Each named move below is a turn or a mirror, shown by a few rows before and after it. Which moves, in which order, take the first row of each later pair to the second? The first pair is answered.
move z_636:
[ 26.9  29.1  35.1  -6.3  -4.3  11.8   8.2  16.6 -11.5  -8.3  44.2   1.9
  23.2   2.8   9.8 -21.9 -16.3   1.2   2.5  -7.8 -13.5] |-> [ 28.9  28.1  27.6 -12.3 -12.7  14.4   2.5  15.2 -16.5 -14.5  41.0  -7.3
  19.7   0.9  16.6 -19.0  -8.4  -4.9  11.2  -4.9 -14.5]
[-11.5  -4.4   3.4  18.0  -0.8 -12.6  14.9   1.6  -2.3   5.9 -10.2   6.1
   5.1   5.0 -10.1  -5.9 -25.1  20.9 -13.9  -7.3 -13.9] |-> [  0.5  -6.8  -9.7  -5.7 -19.8  -8.4  -5.0  -8.7 -23.6  -8.5 -14.0 -16.1
  -9.8   2.3  18.5   5.5  -5.0  -2.2   6.9  -2.7 -15.4]
[ -5.6  -3.6  28.8  -4.0   4.1  -6.8 -12.3   0.5 -12.3  14.6  15.2  24.7
  -4.1  -7.7   8.0  18.0  23.3   4.5 -22.9  22.8 -19.5] |-> [ -4.1  -3.3  25.2  -5.2  -0.3  -4.4 -13.3   0.9 -17.4  11.6  17.0  21.3
  -4.0  -9.1   9.4  18.4  26.3   1.7 -19.3  23.0 -19.2]
[-20.5  -6.2  13.7 -17.4  -6.0  33.1  -9.3  36.1  11.8  -2.7 -18.9  -7.7
 -15.8   2.7   5.1  -2.1 -17.1   4.1 -16.4   5.0  25.9] |-> [-19.2  -6.6  13.8 -22.3  -5.8  30.0 -12.5  33.3  12.7  -7.3 -20.1  -7.6
 -16.6   5.2   7.2   1.0 -15.5   1.7 -14.5   4.2  25.1]
move z_109:
[-19.1 -11.1 -22.2 -10.2 -40.8  -3.0 -22.9  -1.9   4.3 -19.1  11.5   0.1
   3.4  -6.0  -1.4  31.3 -19.3  20.2   8.0 -18.3 -31.3] |-> [-17.6  -5.0 -20.9  -7.2 -31.9  -1.8 -17.7  13.3  11.7 -22.7  21.9  -4.8
   5.9  -4.4   8.5  31.0 -17.7  28.0   2.5 -24.1 -15.6]
[  8.2  -2.0   3.8   4.9  13.0  -0.8   2.2  -2.9  -3.3   1.1   8.0  -0.6
  -5.1   1.8   5.1 -11.1  11.3   1.2   2.8   0.6  15.1] |-> [  7.4  -5.7   9.3   5.7   8.9  -0.7  -0.1 -12.5  -5.7   4.4  -1.9   5.9
  -8.2  -0.9  -3.0 -11.6   9.9  -7.3  10.4   5.0   2.3]
[  9.7   7.6  26.3   3.9  28.4  -2.4  -2.1   1.4  -4.7   6.7  -7.4  15.1
  -6.5  -9.3  -2.3 -28.9  16.4 -25.8  16.2  22.2  17.6] |-> [  2.1   4.6  27.3   8.8  30.2  -5.2   0.8   7.5  -0.6   4.1  -3.1  20.6
  -2.1 -11.0  -5.4 -29.4  11.2 -16.6  12.5  18.7  16.9]
[  3.4  19.5 -17.9   2.9 -14.5 -15.7  11.2  43.6  12.9  -2.7  34.6 -32.7
  17.8  23.0  17.4  16.7  -4.2  49.0 -29.7 -28.4  20.3] |-> [ 20.6  -4.8 -44.9 -16.2 -36.8 -11.1 -25.9 -17.9 -45.8  12.4 -17.9 -53.3
 -10.6   5.1  14.8  31.8  21.4  -5.3   5.9   3.6 -11.9]
move z_921:
[ 15.3  11.9  18.4  51.8  69.2   2.0  29.2 -10.9  -8.7  37.7 -15.5  36.3
   7.5  -7.6 -55.6 -31.7   1.4  13.3 -38.1  23.0  22.3] |-> [ 35.3   3.3 -23.7  40.5  52.9  -6.5  14.2 -37.4 -44.1  53.1 -27.2  -5.9
   5.9 -21.7 -57.1   5.5  16.8  -1.1 -40.8  27.5   3.4]
[  5.0  37.7  25.1   4.0  -4.5 -19.8 -11.5 -14.8 -12.3 -10.8 -29.8  17.2
 -32.0  -4.0 -34.7   2.2  -3.3   0.3  16.8  -6.1 -10.3] |-> [  8.9  43.9  35.7  12.4  12.4 -17.0  -3.9  -2.0  -4.8 -14.8 -23.3  21.8
 -33.5   2.7 -31.4  -5.1  -1.1   6.6   9.8  -5.8   5.9]
[-17.6  -6.4  44.1  -8.7  13.4  12.2   2.3 -10.7   1.1  -8.5 -26.1  51.8
 -20.5  16.2 -14.6 -24.6  -5.0 -35.9  33.4  11.4  -3.8] |-> [  3.7  11.3  36.1  15.7  49.5  14.1  24.0   6.6   4.6  -1.4  -8.0  29.8
 -12.4  18.3  -5.8 -28.2  14.7 -32.3   6.2  19.3  35.8]
move z_583:
[ 12.6  15.8  -4.4   5.0  13.6   0.4  -0.6  -3.7  -0.7 -13.4   8.2 -14.9
  -3.2   9.8   3.9  -4.5  22.0  -6.4   7.8  10.0  27.4] |-> [  5.2   5.0   2.4 -12.1  -4.2   2.8 -12.5  -9.9  -6.6 -17.7  -4.5  -3.0
 -13.9  10.0   8.4  -6.9  15.7 -13.3  26.9  16.1  13.6]
[ 33.1  23.1  17.0  -6.8  12.7  -0.6 -17.6  -5.8  -2.3  -3.0   8.5 -65.7
   5.2  14.0  41.2  26.5  48.6   3.4  -9.1   0.0  29.9] |-> [ 20.0   7.0  28.3 -32.4 -21.0   7.6 -42.9 -22.8  -8.9 -10.2 -11.1 -42.8
 -13.6  13.2  46.5  24.8  38.1 -16.1  25.5  -2.4   1.2]
[  7.5 -33.9   4.5  -0.2  43.2  12.1   6.7 -20.1  10.6  32.5 -31.8   2.5
  -9.7  11.1 -11.4 -33.9  50.5 -29.5   2.5  37.1  -2.4] |-> [-12.5 -42.5  16.8 -13.9  16.5  11.0  -4.2 -24.9  18.9  26.4 -41.6  22.8
 -13.6  10.9 -18.7 -34.0  26.2 -22.4  18.0  27.5 -26.5]
[-16.8 -17.6 -20.5 -38.2 -41.0   8.7 -17.7 -38.5 -16.1   1.9   6.2 -46.7
 -37.6   2.6   0.3  22.8  -6.5 -26.0  33.7 -20.3 -65.7] |-> [-39.5  -6.4  -6.4 -25.5 -43.5  -2.7  -1.3 -16.6  21.2   5.7  28.9 -27.7
 -12.5   5.5 -20.2  22.1 -43.4  20.1   7.7 -44.5 -73.7]
move z_870:
[  7.0 -11.0  -4.8   4.9 -15.4  -8.1   9.2  14.7  27.7 -15.7  13.8  29.3
 -16.4  13.2  -5.7   3.6 -18.3   1.4  -0.1   9.0  -3.6] |-> [ 14.4  -7.9  -1.3   0.4 -10.6  -2.7   8.4  16.6  26.8 -20.7  14.8  24.8
 -22.2  14.7  11.4   0.8  -8.5  -8.0   2.3  12.0   4.4]
[ -1.9   9.3  -4.8   7.0  18.9 -12.1   5.5  25.8   6.1   9.1  26.4 -13.9
  33.0  -8.8 -22.0   7.8  -2.1  33.6 -35.9 -20.7   7.7] |-> [ 11.5  15.1  -4.4   0.9  27.3   0.2   2.4  36.3  -0.7  -4.4  26.8 -26.6
  15.1   1.6  11.5  -2.6  22.3  12.7 -23.2 -14.0  28.8]
[ 11.7   7.2 -14.0  20.7  -6.1 -20.1  27.6   0.2  13.4   6.3  28.0  14.2
  22.4   2.3 -16.5  12.7  -5.1  27.8 -44.7  -7.2  -3.3] |-> [ 26.4  19.0  -9.2  17.8   7.3  -8.4  28.6  15.7  11.2 -12.9  32.1   3.0
  12.6  17.3  17.6   2.6  19.7  10.3 -35.1  -2.1  25.4]
Pairs:
(two moves a pair)
[ 28.2 -28.2 -46.0  -6.4   0.6   3.2  11.5 -30.0 -48.0  11.1  -8.5  -7.8
 -21.9 -11.6 -41.2  30.3  23.7 -26.1  11.9  28.0 -10.2] |-> [-15.3 -15.6  -0.7  -3.7  -6.8  -1.2  33.7  26.2  26.2 -13.5  38.4  41.8
   5.3   9.1 -48.7   9.4 -30.0  45.3 -11.5 -18.1  -7.2]  z_583 then z_109
[-18.0   2.1  38.5  37.2  43.1  18.7   5.7  11.8   9.1 -42.3  20.4   0.7
   6.0  10.1 -16.0 -11.0 -19.1  18.9 -19.7  -1.0  26.3] |-> [ 13.2  -6.9  -5.0  23.2  27.7  19.4 -19.2 -22.6 -45.7 -32.7  -1.3 -49.3
  -6.5  -5.8  -3.5  18.5  15.6 -17.4  -8.7  21.2  18.0]  z_583 then z_921
[ 17.9   9.2 -14.8   5.5  14.2 -14.8   2.9  -4.7   8.9  26.1   2.8 -58.3
  11.0  10.7  10.6  44.3   7.9  -0.8  16.8  -0.5  32.1] |-> [ 21.9   3.3  -8.0   5.7  19.3 -11.1  -2.6 -20.5  -0.7  31.4 -15.2 -52.4
  -1.1   6.3   7.9  39.1  15.7 -19.6  26.0  13.2  34.7]  z_636 then z_583
[-19.5  -7.0   5.2 -11.6 -24.7   1.8  -3.7  10.8   7.0 -13.0  24.0   4.1
  -4.7   4.4  10.4  14.7 -21.4  20.2   8.7 -29.0 -16.6] |-> [ -2.5   4.6 -17.6   2.4 -11.4  -5.0   6.8  12.5  -2.9  -5.4  33.0 -27.2
   6.0   2.6   9.2  27.6  -7.3  25.3 -13.8 -24.6  -0.1]  z_583 then z_921
[-46.8   2.8  -5.2   7.4 -22.5 -71.9   1.9  28.2  47.2  21.7  11.8  32.2
  28.5  -9.9  -4.9  -1.4 -47.5  46.6 -29.0  -4.1 -39.8] |-> [ 12.9  31.6 -34.9  26.0  33.7 -55.7  19.7  43.7  13.3  15.1  23.7 -36.4
   9.7   5.0  52.7  -5.6  34.1   0.3 -40.9  28.9  44.0]  z_583 then z_870
[-37.1 -22.0  32.8   4.9 -10.6   9.4  -6.9 -21.7  -2.0  23.2 -21.5  52.5
   4.8   0.2 -20.3 -13.4 -24.6 -12.2  22.0   1.8 -29.9] |-> [ -0.4  10.3   4.2 -18.0 -14.6  18.7  -4.8  32.2   5.0 -18.2  28.6 -11.4
   1.4  18.5  63.9   9.2  22.2 -17.6  18.7 -16.0  28.1]  z_109 then z_636
[ 12.8 -12.8  -7.9   2.0   2.0 -26.1 -41.1  -4.0  -8.3  26.6 -37.3   0.7
  -1.7   9.6  49.0  10.4   6.4 -25.6  27.6  26.5 -16.2] |-> [ -4.3  -0.9   8.6   4.2  -4.6 -35.4 -27.8  37.5  38.1   9.0  -0.9  17.2
  16.0  26.3  50.9   6.9 -26.9  23.4   6.8  -8.7 -12.8]  z_583 then z_109
